Some points:
[-0.03  1.13  0.44 -0.75  3.17  0.09  0.34  0.05  1.28 -0.86  0.97  0.58  1.41
 -0.94  1.44  0.39 -0.62  0.29 -0.13 -1.28  1.29  0.71 -1.39 -1.04]
[ 0.36 -2.08 -1.24 -1.14 -0.22  0.08  1.43 -1.89  0.13  0.62  0.08 -0.01  0.36
  0.56  0.06 -0.23 -1.89 -0.21 -0.10  0.87 -1.62 -0.25 -1.21 -0.30]
[ 0.52  0.13 -0.73 -0.22 -0.51  0.43  0.44 -1.02 -0.40  0.58 -1.08 -0.44  0.24
 -1.38 -0.10 -0.48  1.64  0.10 -0.47  0.84  0.00  1.49  0.39 -0.11]
[-0.15 -0.01  0.96  0.15 -0.14  0.87 -0.69 -0.55 -0.34  0.16  0.38 -0.70 -1.28
 -0.18  0.95 -1.03  0.73  0.01  0.57  1.90 -1.07 -0.02 -1.28  0.58]
[-0.33 -0.30 -1.37  0.14  0.98 -1.99 -0.60 -0.49  0.72  0.54  0.00  0.00 -0.91
  0.91 -0.45  0.40 -0.34  0.73  0.49 -0.65 -0.53 -0.39  0.13  0.45]
[-0.25  1.23  0.32  0.49 -0.30 -0.17 -0.48  1.58 -0.34 -0.38 -0.59  1.22  0.57
 -0.72  0.10  1.29  0.15  0.21 -0.93  1.22  0.49 -0.25  0.44  0.05]
[ 0.67 -0.66 -1.67  1.26  0.73 -0.70 -1.21 -1.63 -1.26 -0.86 -0.58  0.30  0.12
  0.05  2.26 -0.92  1.96 -0.35 -1.04  1.17 -1.62  0.19  1.99  0.77]
[ 1.67 -0.15  0.51 -1.00 -0.36  0.41 -0.91  0.44 -0.59 -0.60 -0.37 -1.19  0.32
  1.75  0.38  0.12 -0.28 -0.29 -0.12  1.13 -0.34  2.24  0.11  1.20]
[ 0.84  1.86  0.68 -0.90 -0.73  1.17 -1.47  0.37  1.31  0.37 -0.98  1.17  0.11
 -1.04 -1.14  0.23  0.27 -0.41 -0.71  0.83  0.27 -1.73 -0.26 -0.06]
[-0.46 -0.91  0.40 -0.69 -1.55  0.52 -0.75  0.47  0.54 -0.53  1.51 -2.89  1.65
 -0.51  0.25  1.09 -0.65 -0.02 -0.51 -1.46 -0.23 -0.21  0.41  0.30]
[-1.11  0.22  0.14  0.81  0.43  0.17 -0.40  0.64 -0.31  0.30 -1.13  0.64 -2.14
  0.13 -0.32  1.34  0.61 -1.33 -0.52 -0.01  0.62 -0.11 -0.81 -0.71]
[ 0.35  0.11 -1.22 -1.51 -0.73 -1.05  1.09 -0.79  0.31  1.34 -0.23  1.41 -0.63
  0.30  1.68 -0.90 -0.69  0.02 -3.14 -0.26 -1.58  0.94  0.96  0.20]
[-0.20  1.81  1.02 -0.98  0.43  1.38  1.06 -1.26  0.63 -0.02  1.48  0.87 -0.13
  2.46  0.30  0.09  1.22  0.91  0.16 -0.47 -0.68 -1.87  0.15  1.60]
[ 1.01 -0.07  0.04  1.06  1.21 -0.46  0.32 -0.30  1.45 -0.81 -0.07 -0.02  0.73
  0.55 -1.22 -0.67 -1.73  1.40  1.39 -1.02 -0.89 -0.04  0.56  0.70]
[ 0.34  0.23  0.23 -2.29 -0.50 -1.21 -0.40  0.78 -1.91  0.36  0.92  1.52 -1.53
 -0.02  1.07 -0.22 -0.94  1.31 -0.36 -0.34  0.21 -0.98 -0.95 -1.68]
[-0.94 -0.88  0.31  0.96  1.41  1.33  0.89  1.28 -0.13  2.06  0.05  1.16  1.87
  1.19  0.35 -0.29  0.44  2.83 -0.81  1.48  1.08  0.84  0.93  0.75]
[ 1.35  1.43  0.27 -0.49  0.03  1.76  1.04  0.11  0.79 -1.12  0.57 -0.25  1.58
 -0.13 -1.01  0.86 -1.30  0.24  1.38 -0.38 -0.74  0.72  1.05 -1.33]
[-0.50  0.65 -0.35  0.99  0.14  0.36 -0.36  1.88  0.33  0.67  0.45  0.98  0.38
  0.71 -0.03  1.88 -0.15 -0.49 -0.74  0.92 -0.12  0.03  0.50  0.04]
[-0.93  0.91  0.68 -0.31  0.66 -0.01 -0.86  0.40  1.72 -1.35 -2.01  0.09 -0.89
  1.42  0.78 -0.75 -0.21 -1.19  0.32  0.73 -0.05 -0.28 -1.28 -0.39]
[ 1.22  1.31  1.05  0.37  0.77 -0.99 -1.10  1.41 -0.79 -0.78  0.61 -0.65  0.63
  1.14 -2.35 -2.77 -1.38 -0.13 -1.69 -0.53  0.71  1.56  0.43 -0.28]
[ 0.53  1.28 -0.23 -0.88 -0.06 -1.22  1.15 -0.43 -1.07 -0.42 -0.49 -1.82  0.17
 -0.11  0.29  0.50  0.12  0.47  0.38  1.30 -0.93 -0.92 -0.46  0.27]
[ 0.64  0.29  0.80 -0.89  1.58 -0.99  0.15  0.13 -0.22  1.76  0.76 -0.95  0.80
  0.71 -0.40  0.67 -0.63 -3.48 -0.61 -0.19  0.35 -0.42 -0.28 -0.14]
[ 0.81  0.31 -0.21 -0.79 -2.37 -0.39  1.47 -0.28  1.16  0.87  0.36  1.24  1.08
  0.62 -1.28  1.47  0.78 -0.94  0.38  0.86  1.44  0.53 -0.02 -0.20]
[ 2.80 -1.41 -0.18  1.89 -0.56  0.07 -0.74  0.89  0.84  1.79 -2.51 -0.39 -0.15
  0.23  0.49  1.25 -0.21  0.78  1.64 -1.84  1.17 -0.36  0.61 -1.81]
[-0.09 -0.79  2.30  0.25 -1.66 -0.96 -0.52 -0.42 -0.97 -0.63 -0.13 -0.52 -0.10
  0.36  0.45 -0.15  1.35  0.46 -0.32 -0.70  0.07  0.66 -0.52 -0.12]
[-0.84  1.13  1.38 -0.15 -0.31 -0.75  0.34  2.32  1.30  0.27 -2.02 -0.16  1.09
 -0.29  0.14  1.22  0.06 -1.30 -0.50 -0.18 -0.67  0.74 -1.26 -0.36]
[ 2.25 -1.45  1.21  0.53  0.27  1.06  0.29  1.54  0.47 -1.49  0.76  1.72 -2.47
 -3.20  0.84 -1.08 -0.13 -0.84  1.48  0.40 -0.55 -0.18  1.10  3.30]
[ 1.10 -1.20  0.50  1.24  0.13 -0.32 -0.70 -1.22  0.79 -0.26  0.05 -0.16 -0.34
  0.17 -0.77  0.26  0.95  0.80 -0.80  2.04  0.79  0.13 -1.50  0.14]
[-0.27 -0.38 -0.68 -1.33  1.80  0.44 -0.24  0.57 -0.79 -0.82 -0.85  1.36 -0.50
  0.09 -1.39  0.63 -0.18  1.43  0.99 -0.57 -1.28 -0.54  1.72 -1.28]
[-1.89  1.50 -0.22 -0.24 -0.34  0.35  0.45 -1.04  0.22  0.86 -0.36 -0.62 -0.36
 -0.57  0.91 -1.37 -0.61 -0.09 -1.34 -2.83 -1.46  0.72  0.49  1.03]
[-0.22  0.49  0.77 -1.56  0.24  1.52  0.51 -0.57  1.44 -0.30 -0.02  0.09 -1.82
  0.60 -1.79  1.47  1.53  0.19 -0.85 -1.15  0.33  1.57 -0.49 -1.24]
[-0.43  0.50 -0.28 -1.34 -0.44  0.51 -1.33  0.13  0.56  0.43 -0.13 -0.44  0.06
 -0.73 -1.54 -2.32  1.56  0.85 -0.25 -0.05 -0.60  0.05  0.59 -0.59]
[ 1.11  0.09 -0.38 -1.97  2.26 -0.14  0.99  1.07  0.33 -0.39  1.12 -2.63 -0.05
  0.66 -1.59 -0.02  1.04 -0.38 -0.03  0.37  0.23 -1.86 -1.10 -0.25]
[-0.84  0.16  0.28  0.28 -0.21 -0.37 -0.85 -1.40  0.76  0.31  1.59 -0.93 -0.65
 -1.00  0.11  1.39 -0.41  0.69  0.07  1.50  1.13  1.83 -0.68  0.29]
[ 0.00 -1.96  0.97  1.68 -0.05 -0.28  2.57  1.04 -0.47 -0.01  0.77  0.70 -0.65
 -0.21  0.91 -1.73 -0.94 -0.42 -0.69  0.23 -0.77  0.51 -0.39 -0.71]
[ 1.89 -0.97 -2.03  1.88  0.61  0.88 -0.27  1.21  0.37 -0.32  1.94 -1.49  1.45
 -0.40  2.01  0.67  1.47  0.61 -2.12 -1.33 -0.67 -2.22 -1.07 -0.04]
[-0.67 -1.34 -0.24 -0.82 -0.60 -0.83 -1.02 -0.17  0.50 -2.51  0.74  0.09 -1.08
 -0.49 -0.32 -0.12 -0.62 -1.02  0.53  0.62  0.69 -1.83  0.83 -0.10]
[ 1.35  0.16  2.48  0.31 -1.00 -0.04 -1.09  0.58 -1.99  3.30  0.29 -1.19  0.00
  0.52  0.32 -0.23  0.13 -1.22  1.91 -0.66 -0.32 -1.22 -0.12  0.13]
[-1.60 -1.17  0.05  0.06  0.15  2.84  0.12 -0.05 -0.35 -0.31 -1.49  1.32  1.40
 -1.34 -0.03  1.11 -0.22  0.96 -0.41 -0.61 -0.44 -0.70 -2.50  0.10]
[-0.67  1.34  0.18  0.16  0.79 -0.35  1.90 -1.00 -1.15 -0.68  1.31 -2.21  0.67
 -0.53  0.74  0.12 -0.87 -0.44  0.42 -0.09  0.54  0.65  0.39 -0.46]
[-2.25  0.58  0.27  1.21  1.04  0.43 -1.01 -0.52 -0.50  0.15  0.52  0.28 -0.14
  0.56 -0.30  0.10 -0.87 -1.41  1.59  0.22  0.81  0.19 -0.09  0.94]
[-0.38 -0.52  0.20 -1.24  0.60 -0.85 -1.14  0.09  0.03  0.29 -0.45  1.14  2.86
 -0.27  0.43 -0.08 -0.22  0.93  0.81  0.90 -0.69  1.30 -0.66  0.33]
[-0.47 -2.42 -0.19  0.59  0.41 -1.30  0.83 -0.52  1.98 -1.07 -0.23 -0.95 -1.04
 -2.69  0.34 -0.04  0.14 -1.14  0.18 -1.41  0.60 -0.43  1.07  2.34]
[-0.07  0.44  1.33  0.40  0.56 -0.21 -0.88  0.41  0.97  1.63 -0.96  1.47  0.34
 -2.54 -0.12 -1.59  1.13  0.57  1.08  0.41  0.93 -1.01  0.78 -2.71]
[-0.75 -0.87 -0.80 -0.80 -0.59  2.01  0.09  0.99  3.31  1.03 -0.98  0.00 -0.38
  1.64  1.59  0.41 -2.51  0.08 -0.82  1.45  1.59 -0.98  1.86 -1.33]
[ 1.02  0.17 -1.23  0.64 -1.42 -0.79 -0.76 -0.71  1.79  0.64  0.04 -0.06 -1.12
  0.14 -1.40  0.58  0.82 -0.39  0.29 -0.37 -0.24  0.35 -1.53 -0.07]
[-0.67  0.18 -0.07 -1.40  0.29 -0.06 -0.21  0.45 -1.33 -1.09 -0.68 -0.85 -0.17
  0.11  0.81  0.15  0.46  0.54  0.39  1.17 -0.05  0.69  0.14 -1.00]
[-0.20  0.61  1.16  1.67 -1.00 -0.15  0.92 -0.59 -0.82  1.32  0.78 -0.65 -0.40
  0.74  0.49  0.30 -0.20  0.92  1.46  0.02  0.43 -1.43  0.06 -1.05]
[ 0.07  0.10 -0.82  1.88 -0.24  0.51 -0.99 -0.53  0.62 -1.25  0.45  0.65  0.39
  2.06 -0.72  0.30  0.91 -1.11 -1.29 -0.23 -2.11 -0.03  1.42 -1.04]
[-1.54  0.56 -0.29  0.76 -0.83  0.60 -0.57 -1.52 -0.53 -0.47  0.34 -1.71  1.30
 -1.68 -0.63  0.80 -0.71 -0.13  1.19  0.52  0.03  0.61  1.87  0.70]
[-0.82 -0.75 -1.27 -1.65 -1.06  0.11  0.74  0.47 -0.09  0.92 -0.71  0.83  0.39
 -0.64 -0.08 -1.38 -0.19 -1.62  0.23 -0.61 -1.70 -0.23 -0.52 -0.04]
[ 0.70 -0.06 -1.39 -1.31  0.09  0.90 -1.14  0.26 -1.78  1.74  0.43 -0.14 -1.09
  0.07  0.56 -0.51  1.12 -0.21  0.05 -1.61  1.23  1.32  0.10  0.81]
These points spread out most along one direction. Take the direction at right angles to it along which they spread out most. Go by this last direction. For each point below, how far along it does it lie, from 0 to 99? The average is 50, and the first point in the table lies past the average. One standard deviation of the points above along it is 16.
[ 0.08 -0.84  0.46  0.77 -0.63  0.82  0.25 -1.31 -1.58 -0.76  0.08  0.31  0.92
  1.32 -1.59  0.71 -1.21 -1.77 -0.58 -0.48  0.76 -0.62  0.10  0.08] -> 62
[-1.46  0.50 -1.54  0.29 -2.00 -0.92  0.40 -0.12 -0.13 -2.39 -0.74  0.64  1.40
  2.28  1.83 -2.12  0.84 -0.42  2.35 -1.03  2.96  0.16 -1.78  1.20] -> 55
[-1.49 -1.25 -0.48  1.29  2.18 -0.42  0.17 -0.23 -1.17 -0.25  0.17 -1.34 -0.85
  0.23  0.10  0.21 -0.79 -1.43 -0.40 -0.46 -0.50  0.42 -0.04 -0.08] -> 62
[ 0.98  0.81 -0.01 -0.21  0.42 -1.39  0.35 -0.03 -1.40 -0.66 -1.00 -0.20  0.04
  0.42 -0.68  0.11  1.06 -0.17 -0.85 -0.05 -0.66 -0.96  0.16  1.09] -> 60
[ 0.29 -0.11 -0.92 -0.94  0.02 -1.14  0.26  0.68 -0.51  0.50  0.45 -0.59 -0.57
  0.45  0.44 -0.04 -0.89 -0.59  0.07  1.32 -0.35  0.87  1.03  0.44] -> 60
[-0.83 -0.62 -1.05  0.64 -0.34 -1.19 -0.40  0.26 -1.32  0.65  0.54  0.03 -0.48
 -0.66 -0.23  0.03 -1.08  1.92 -0.72  0.39 -0.67  0.81 -1.76  1.08] -> 53
[-0.66 -0.10  2.36 -0.80  0.10  0.31  0.51 -1.09 -0.13 -0.02  2.54  0.81 -1.07
  0.10  1.13 -0.25  2.15  2.21  1.09 -2.30  0.51 -1.05  1.75  0.56] -> 50
[-1.38 -1.03  0.83 -1.12  0.34  0.60 -0.82  0.08 -1.07 -0.28 -2.13  0.14  1.59
 -0.20 -0.94  1.06  1.01  0.32 -0.23 -0.05 -0.21  0.74  1.23  0.27] -> 48
[ 1.52  0.35  0.50  0.10 -0.89 -0.24  0.00 -1.50 -1.11 -0.36 -0.63  0.03 -0.48
 -1.17 -1.22 -2.37 -3.39  1.50 -2.29 -0.36  2.54 -1.66  0.56  0.86] -> 47
[ 1.39 -0.45 -0.50  0.79  0.58 -0.37  2.50  0.05  0.33 -0.07  0.65  2.09  0.50
 -0.61 -1.45 -0.38  1.74 -0.94  1.09 -0.58  0.70  1.17 -1.18 -0.48] -> 41
[ 0.17  0.80 -0.88  1.09 -0.20 -0.22  1.75 -0.61  1.01 -0.39 -2.53 -2.07 -0.82
  0.60  1.01 -0.11 -0.28  1.34  1.57  0.28  0.16 -1.66  0.66  0.72] -> 45
[ 0.72  2.12 -0.90  1.55  0.27  0.59 -1.19 -0.50 -0.99 -0.81  0.71  1.94 -0.08
 -1.63  1.44  0.66 -0.68 -1.04  0.59 -0.55 -0.17  1.84 -0.79 -1.66] -> 44
[-1.58 -1.15  1.01  0.33 -0.45 -0.60 -1.06 -1.09  0.99  0.09  0.37  1.45 -0.35
 -0.31  0.02  0.47 -0.83  0.54  0.17  0.86  0.27 -0.71 -0.39 -0.41] -> 32
[-0.57  0.17 -2.12  0.33 -1.74  0.68  0.71  1.66 -0.50 -0.30  1.49  0.64 -0.38
 -0.37 -0.92 -0.96  1.60  0.01 -0.65  0.87  0.48  0.06  0.12 -0.37] -> 44
[-0.21  0.26 -0.57  0.89 -0.65 -0.71  0.09  1.04 -0.95  0.06 -0.19 -0.69 -1.35
  0.71 -1.00  0.74 -0.15  0.75  0.75 -0.12 -0.89  0.49 -0.39  0.10] -> 55
